These are runs of 7 systems, one row a step. Runs of the same system follow the same rule from any start.
run 1, rubat (9 x 18):
[[ 17   4 -56   6  26  -1  36   7  23  13  15  -9  19  -6 -11  25  20   2]
 [ 29   1 -52  -4  32  17   3  10  14  14  14  17  -1 -17   4  -5 -11 -36]
 [  0  39 -24  -3  45  -4   4   9  19  27  12   9  14  -3  26 -18 -35 -14]
 [  6  45 -25  23  37 -28  -5 -11   9  17  23   5  32  23  -4   3   5   1]
 [ 27   2 -24  21  30 -11  -5 -28  28  13  18  13  29   1 -40  10 -14  -6]
 [ 13 -22 -32 -12  33   6  -9  -9   0  35   8  20  32  -7 -11  10 -40  14]
 [-20  11 -20   0  39   4 -34   1 -28  29  -3  11  27   4   2  25 -22 -21]
 [-21  20  13   7  49 -13 -35  -5  15  18   0 -18  29 -12 -26  13  -1 -14]
 [ 23 -15  22  -7  41 -22 -28   2   4  34  15   1  26   5 -33  -3  12  12]]
run 2, linek:
[[ -8  16  36  28 -12  21 -20 -28   6   1  -3  20  -3 -23  -8   4   4 -45]
 [-23   5   1 -12 -15  18 -26 -26  -4 -16   3  -3   6 -48  14 -18   0  41]
 [ 24  20   8  20 -17   1 -29 -36 -38  -5   4  32   5  29   3  -5  15   8]
 [-25  37   9  12  -9  20   8 -40   9 -21 -38  -7   1 -11   9  13 -30  -9]
 [-11   2 -13 -21  14  12 -23 -11 -47   1 -26 -13  13  -4   7  25  18  38]
 [ 11   4  47  14   0  20  -3 -23 -25  30 -25  26   4  14  -6  20   0 -22]
 [-52  16  42  -6  -7  10   0  -8   4   8 -14 -21   6 -34  15   7   1  25]
 [ -4  -3  24   7  -2 -11 -49  -8 -41  -3  12   5   8   8 -18   7  45  10]
 [ -9  -5  38  18 -32  19 -16 -38  14 -18 -12  17  -9 -16 -13  -3 -24 -23]]
run 3, bon, 9 rows:
[[  8 -37  11 -30  10   7  -4  21 -46  29 -20   6   3  22   2  21   2  18]
 [ 13  12  44 -16  18   1 -26  12 -32  12 -34   0 -17  24  11  -7   8 -21]
 [ 32  10  53  -4  20  -5  -8 -11  18   3 -19 -14  -7  -2 -26 -15  28  -7]
 [ 50 -29  23   0  -4  -8  15   5  10  16  23  11  -2   5 -22 -16  42  15]
 [ 17 -42  12 -16 -29   8  26  36 -12   5   6  15 -33   9  14 -12  12 -13]
 [ -3 -19  19 -36  -5  16 -12  37  -6 -16 -16 -19 -37 -27  23 -23  12 -15]
 [ 36  -3  -6 -29  27  -1 -36   4  15 -20  -1 -14 -16 -20  -2 -46  -3   1]
 [ 50   2 -10 -15  12 -16  25   1  25  -5   1  -2  -8  18   5 -37 -17  29]
 [ 20  17 -28  -7 -10  -4  47  23  -2  -7  -4 -13 -21  14  29  -8  30  14]]
run 4, rubat (9 x 18):
[[-10  44  31  21   2   5  13 -27 -21  31 -15  14  17  17  15  15   8  10]
 [ -8   2   6  28 -15   9  -5 -35  10   4  24   6  19 -34 -23  17  37  12]
 [ 28 -33   2 -16 -11  23 -39 -19  -8  -2  16  27  -4 -34  -2 -29 -13  11]
 [-16  14  30  -8  -5  13 -21 -13 -35  15 -22  21   2  11  28  -9 -42   9]
 [-42  29  27  22  -7  -9 -15 -25 -17  -6 -10 -14  17   4  -6  27  24  18]
 [ 20 -30  22  -1 -11   4 -27 -23   5 -20  -2  -9  -1 -25 -39   0  37  16]
 [ 22 -42  34 -30 -11  28   1  -1 -19  16 -21  21 -13  -8   6 -11 -19  12]
 [-48  10  30   3 -23  13   2  11 -38  18 -11  11  -6   3  38  17   2  -3]
 [-33  12  26  18 -21  -9 -26  -3   5 -29  13 -17 -10 -20  -6  -5  43  -7]]
run 5, marut, 9 rows:
[[ 16  27 -31   7  16 -30  -4   6   0 -23  11 -27   1  19  -4  -6  47  22]
 [ 45   4 -22   9  27   9  26 -10  20  42  22  29  17  -8  -3  -7  -2  -2]
 [-21  15 -17 -17 -13  13  26  13   6  -2   5   5 -13 -19  52 -27 -33  18]
 [ 15   0 -33   2  -7  -9 -20  26 -20 -26   8   8 -25  32   9 -12   4 -42]
 [ 14  15  -9  -9  51   5 -26  -9  33   3  -7 -16  10 -29 -20  -9 -13 -27]
 [  9  15 -18 -19  18 -22  -9  -3 -10   0   9 -12  19   7  14 -20  -1  64]
 [ 23   1 -29  14   7   1  14  -2 -20  30   7  39  12  37  10  13 -31 -15]
 [-46   1 -32  -8   8  16  -2  16  12  -5  -3 -11  -2 -36  22  10 -35 -22]
 [  3 -22 -15 -23  14 -20 -40  40 -28 -10  16 -14 -10  11  -6  -8  25   0]]
run 6, linek, 9 rows:
[[-10  16  14  -9  16  -5 -19  21  -8   4  14 -21  -2 -24   7  -7  64  12]
 [ 28 -12  16  23 -20  11 -11 -28  16  -7  18  17  -5 -18 -34   0  34 -24]
 [-24  -8 -23   9 -47  18   9 -19   5 -22  22  14  -2 -35  20 -10 -12  23]
 [  7  33 -35   8  -5   0 -31  -5 -43 -14  13  20  -5  19  33 -12   8  -7]
 [ 24  41  -5   2  27  27   0 -33  12  -8 -40  -1  -5 -12   9  -4 -21 -23]
 [ 12   8  -9 -19  12  15  25 -18 -11  16 -24 -15  20 -12   7  19  12  58]
 [ -5  10  18  28  -2   1  22  -5 -26  38   2  20  16  29  -4  41  33  -9]
 [-55   8  17  11   9  13  -7   3  12  16   2  -7   9 -43   2  21  -1 -27]
 [  5 -16   9 -14  13   2 -52  -6 -19  15  30  13  14 -31  -4 -18  18  18]]
run 7, bag:
[[ 25 -38  31 -20  -2  -4  29  14  26  23  12   2  -1 -11  -6 -21   2  33]
 [ 34   4 -12   0 -17   5  19  20 -35  -1   3  13 -25  28  26  -6  46  -4]
 [-16  24 -17  14 -18   5   4  -3  26 -46  -1 -25 -23 -30   6  -6  27 -20]
 [ 18 -36   8 -23  -1  -6 -22 -10  25 -16   8 -13   4 -29 -27 -25   0  37]
 [ 62  -3 -20  -6  -6   9  28 -12 -10   7  -3  26 -10  22  12 -18  -4  20]
 [-11  40 -36   7  -5  11  33  -2  -5 -15 -13 -21  -7 -10  29  14  38  15]
 [  5  -3   4  -8  11  17 -44 -29   3 -21  -9 -19   5 -43 -26   2  23   6]
 [ 45   0  11  -4   6  15  12 -28  25  24  11  30   9 -20   2 -31 -25  15]
 [  2  31 -28   4  -1  -1  19   5 -30  22  20  14   9   6  40   1  29  34]]
run 8, zepov (9 x 18):
[[ -2  -5  16 -11 -12  22  39  12 -20  34 -11  25  -8  11  41  -1 -21   8]
 [ -3  44  31   2  25 -20   5  18  -4   1 -24 -27 -12  29  10  -1  28 -19]
 [ 18 -25 -15 -15  -7  -3 -14  21   5 -35   6 -25 -22 -19 -17 -10  47   0]
 [ 40 -31 -12   4 -39  14  25  -5  -2  -1  19  42 -14   7   7 -17 -11   2]
 [-15  44   8  20  -5   0  51  -3  18   9 -11   1  -5  12  33  -1 -14  -4]
 [-20  30 -15 -18  14  -2 -22  28 -15 -27 -12 -30 -21 -10  28 -13  19 -10]
 [ 54 -22  -2 -22   7  10 -28  -5   4 -17   0  10 -20 -11  -9 -38  -3 -10]
 [ 35  14  -1  12 -17  11  43 -36  17  13   6  20   9  -3   6 -10   4  40]
 [-25  49 -34  26  -9  -7   6  -7 -20 -14   4   1   3  18  28  13  12  -7]]
run 9, zepov, 9 rows:
[[-63  11  29  13 -13  -2 -15  17 -13  -1  -2  -7  -6  -1  10  21   6 -33]
 [-14 -30  46 -21   4   6 -38  22   7  -4  -2 -11 -19 -28  -9 -16   2 -24]
 [ 12 -28  61  -7 -26  -3   1  -8  -3  13   7  16  -2   1  -8 -20  10  34]
 [-26  15  37  32 -41 -17  10 -16  -7 -16   2  -1  -4  27  -6  12  19   7]
 [-46  -6   8  10 -33  14 -12   5   2 -36  -9 -15 -23 -24   2  12   7 -33]
 [ -6 -23  38 -21 -17  35 -18   5  -9   5 -11  18 -23 -35  18 -22 -18 -15]
 [ 10  24  70   2  -7   1   1 -14  -1  16  -8  11  -4   1   9 -24  17  12]
 [-16  20  23  22 -27 -16 -17 -12  -3 -29   9 -14  -8   0  -7   0  52   8]
 [-15 -21  -4  14 -45  15 -23 -10   6 -33  21  16 -22 -27  -3 -11   1 -28]]
run 10, bon:
[[ 11 -27  -1  15  -1   9   3  -9   0   0 -22  -6   5  10 -49  45  12 -33]
 [-10 -32  24 -19  20  11  -2  13 -22  54   3  10  25 -12  -6  24   7  21]
 [ -4   4  37   2  10 -18 -34  24 -27  20  10  21  -6  35   7  -8  -4 -36]
 [ -3 -12  54  -1   9 -13   1   3  29  -9 -26 -27 -10   4 -36   4   5 -24]
 [ 24 -39   3 -12  14 -16 -10  17  -4  16  23 -10  13  -3 -32   5  44  25]
 [ 34 -41   1 -16  -3   7   9  27 -23  22  -6  27 -18  33   3   0 -15 -21]
 [-13   3  44 -30  16   4   9  32  -3   9 -35 -29 -23  -3  21  -5  10  -5]
 [ 39  10   5  -9  36  -6 -36   5   4 -11   6 -12 -12 -12 -13 -25  43 -15]
 [ 56 -25   4  -7   5   3  32  -3  30  16   1  16  -8   4 -12 -21 -13   1]]
run 11, marut, 9 rows:
[[  5   6 -12 -17  11 -22 -26  10  19 -23  31 -14  -1 -20  10 -48  -4  28]
 [ 48  -3  -9  -5  16 -16 -10  -9  -2   5   6  27   3  41  -6 -26 -37   4]
 [-13  20 -36  -4  15   4  10 -17  21 -11 -25  -8   9  -3   9   4 -64   1]
 [ -3 -23 -63 -20   6  -6  -4  24 -24 -20  -5 -20   0  12  -1  21   6  12]
 [ 18  -7  -5 -23  54  10  -2  27 -12  46 -13   1   9   0  -2  15   2 -21]
 [-43  40   3  -9  27 -19   2  23  -3  22   7 -19  16   1  32  -4  -3  17]
 [-10  -2 -26  23   1 -31  -9  22  -6  11  55  22  15  25   1   0   8 -15]
 [-13 -22   6  -5  13  -2 -14  11  35  16  29  16   9 -31  -6 -23 -46 -17]
 [-12 -16  12 -23  -6 -32 -26  21  -1 -27  -3 -13  -9  26   3 -30 -38  24]]
run 12, Modet:
[[ 18 -17  46  -6 -23 -17 -16  -4   5  -5  18  21  -9  11  -2 -47 -13  15]
 [-30  -6   0   8 -14 -16 -21 -12  41 -41  11 -26   0 -22 -22 -14 -14   5]
 [ 12 -28 -50 -18   1  14 -32  -3 -19 -32 -15  -1  -6  -8  -9   8 -16  -7]
 [ 13  30   2 -11  32  16  -8 -13   1  11 -35   5  -2   4  20 -12 -51 -23]
 [-24  40  15 -11  23 -14   8  12 -13   1 -33 -42   0  11  19  12  20  20]
 [ 24 -11  18  11 -26  -2  23   5 -18 -12 -22  -3 -26  34 -10  18  45 -14]
 [  3 -14  -2   8 -28  14  59  12  36   5   8   9 -19 -14  12  -5  -5 -14]
 [ -9  -4 -21 -12 -25  -1  -5  17 -11  -6  40  15 -10 -18  40 -36   5  32]
 [ 31  22   6  10   6 -13 -46 -22  14 -20  25  12  -4  -5  -8 -41   7 -14]]
run 13, bag, 9 rows:
[[  8  44  28 -11  38  15  -5   2   5  29 -10   4  -5 -21  31 -27  -6 -15]
 [ -8  44  25  19  19 -28 -23  -6  -3  16  30   1  20   9   3 -17  27  10]
 [ -1  -1 -23  39  -3 -22 -12 -13  12   6  46  24  25  11 -27  11   7 -14]
 [-18 -35 -54  -5  -1   5   9  20   6  14  29  18  13 -16   5  12 -29  -6]
 [ -7  -4 -31 -29  20  12 -28  22 -29  -5 -15   0 -11   5  29  -6 -36 -11]
 [-11  43  14  -1  20 -14 -20 -16   4 -18 -36 -19   3  22   4 -12 -42  -4]
 [-11  12  27  13  23 -29   4 -22  12  17 -12 -17  34  29 -35  26  -4  28]
 [  8 -21   5  18  14   6  23   4  -6  43   1  15  17  12 -23  46  16 -23]
 [-26  -5   5  -5  12  21  12  38   1  33   9   8 -11 -26  23   9   8 -46]]
run 14, Modet:
[[ 18 -41  47  -2 -35   9   2  -7  -8  -1  -8   8 -12  -7 -23   2  31  12]
 [-21 -36  17   1 -37  21   9 -13  28 -13   4  10  -9 -40  -5  -6 -28   2]
 [-22 -14 -12 -24 -10  24 -46  -1 -19 -14   8   5  -6 -43  21 -20 -16   9]
 [ 16  13  24 -17  29  16 -54 -19  -3  -8 -22  -5  -7 -22  -6 -23  -6 -20]
 [  4   2  23 -23  26  10   1 -14  15  -8 -54 -39   0 -15 -19  10  -6  20]
 [ -4 -15  20 -11 -31  19  12 -10 -29 -20 -52 -10 -19  17   7  21  -7  13]
 [-25  13  19   6 -32  29  18   6  -3 -15 -21   0 -33 -19  28   2   0 -37]
 [  4  -2   0 -22  -4  25   6  30   1  -4   3 -10 -29 -43  32 -21  42  -2]
 [ 50  -6  30 -20  -7   6  -4  -7   8  -8   0   9 -22 -11   6 -47  12  16]]

Which system made each run below?
run 15, 2 rows:
[[  9 -13   2  15  14 -12  30  20  -5  54  28  25  17  27  -7  20   8 -11]
 [-30   1  -3   7  18 -39  23  46  17  16  23 -23  10  21  -5  14  12  -5]]
  zepov
run 16 (2 x 18):
[[ 13  10 -29   0   2  11   6   1  43 -27  14 -13 -18 -48   6 -26   8 -13]
 [ 47  -5 -54   1 -10   6  11  -8  -6 -10  24  15  -3  -6   6 -16  24  26]]
  linek
run 17 (2 x 18):
[[-20  -4  27 -20   2 -10   3  22   5 -29 -47 -44 -25   9  -5   5   2  -3]
 [ 12 -10  22 -14  -3  -9  36  31  -2   0 -22 -33 -19  16  -1   8  48   9]]
  rubat
run 18:
[[ 13 -26  -4  -7   8  -3  10  28   0  21  26  -7   3 -19 -14  10  63   9]
 [ 27 -38  -8  -8  -1  19  -3  29 -12  19  13  35 -18   0   8  -9 -18 -40]]
  bon
run 19 (2 x 18):
[[ 25  18  17  14  -9   6  23 -34   4   1 -29  22  -4  30   4  -3 -45  -5]
 [-20   6 -46  11 -24  14  19 -17   8 -39 -22 -22  -6 -12   3  24  -5   2]]
  marut
run 20 (2 x 18):
[[  8 -23  16   1  -5 -44 -34   6  14 -18  33  -6   4  12 -33 -24  10  19]
 [ 38 -27 -38  12 -17 -10  33   5  12  -7  14  17  -6  35 -13   2 -17  -3]]
  bag
run 21 (2 x 18):
[[ 25 -14 -55 -14   0  10  11 -21  -6 -10 -11   3  13   1   1   7 -25  41]
 [  4  17 -39  -3  19  34  -4 -15 -25   1 -38  -2   0  -4  11  29 -15 -22]]
  rubat
run 22 (2 x 18):
[[ 32 -38 -23  -4  17 -16  -3   1  18  13  29   3  22  -2 -43   5  14  15]
 [  9 -35 -13 -10  15  12  -6  17 -12  29   0  30   2  11  -1  10 -48 -29]]
  rubat
run 23:
[[ 43  47  10  13  29  -9  -4 -19   1   3  -6  -2   1  18  -7 -10  39  -7]
 [  0   1 -10  16  -6  16  36 -33  35  -5 -19 -17  11 -27 -24  28   9  11]]
  linek
run 24, 2 rows:
[[ 39 -22 -26 -24  14   7  40  17  -5   9 -26 -16  -8  12  -4  15  21  17]
 [ 21  21  -6 -13  21  25  13   7   4  -7 -34 -25 -24 -25  10   1  36 -24]]
  bag
run 25 (2 x 18):
[[ 15  37 -13  -2   4 -10 -13 -40  11 -34 -12 -17   6  -2   2 -26 -11  44]
 [ 13  29 -33  19  -4  10  -1 -43  -6 -36 -30 -12   2  10 -11  20   8   4]]
  Modet
run 26, 2 rows:
[[ 15  -9 -24   6 -50   1  -1 -27 -15 -38   8  18  -9  11   9 -15  -8  34]
 [ -3  32 -26  14 -18   7   5  -8 -28 -26 -23   7 -16  31  31   7 -20 -19]]
  linek
run 27:
[[  8  -6  22 -21  35 -13  11  19  32  17 -17 -10  -1   7  -3 -18 -49 -12]
 [-34  -5  11 -19  -8 -32  -7  26 -19 -19 -15 -31  -5  34  10   0 -11  31]]
  Modet
run 28, 2 rows:
[[  4  14 -43  22   4 -11  24  19  -5  20  38  16   7  14  10  13  35 -17]
 [-22  -8 -48  -3  10   5 -31  18   9 -18  22  -8  -3 -34  -1   3   5 -30]]
  bag
run 29, 2 rows:
[[-17   6 -12   2  12 -13  17  -2  -9  39  11  19  33  21  15  12 -38  33]
 [-23   7 -32  29   7  -6 -34 -13 -19  -6  11   4  21  11 -23  35  13 -22]]
  rubat
run 30:
[[-10  -9 -17  -8   7 -27 -30 -18   5 -26  -2 -20  21  13 -20  -5 -31  44]
 [ -7  10 -25  16   2   0 -26 -23 -16 -28 -26   1   4  27 -17  24 -31 -27]]
  Modet
run 31 (2 x 18):
[[ 30 -29  39  -2  12  11   7  -6  28  32   5  15   2 -21 -28  -5   8 -13]
 [-28 -11  15   8 -34 -18  22   6  21   5  41   3   8 -13   6 -15   8  36]]
  linek
run 32 (2 x 18):
[[ -4   8 -52  -8  -1 -11  -1  22  18 -29  19  -6 -14  -3  24 -30 -25  -9]
 [ 40 -12 -35 -20  34 -11 -22  18   8  -9   6   0  -6   7  -7 -23 -17 -19]]
  marut
run 33:
[[-25 -17  23 -18 -12  -4   6  40 -13   9  -4  10 -20  19  31 -15 -38 -18]
 [-17  17  16 -17  20 -18 -28  18  12 -33 -23 -48 -14  -5  -5  -9  14 -13]]
  bon
run 34, 2 rows:
[[ -3  48 -24  25  17  -6 -10 -25 -10  20  27  19  31   0  15   1  12  18]
 [ -6  36 -17  27  27   6 -13 -43  12  13  -1   9  33 -10 -14  23 -15 -11]]
  linek
run 35, 2 rows:
[[  6   3  22  19 -14 -23 -17 -11  17 -20  10  22 -10  28 -10 -28 -43 -31]
 [-24  11  12  -9 -10   7  21 -22  33 -18 -19 -31   3 -37   6  -4 -11  39]]
  zepov
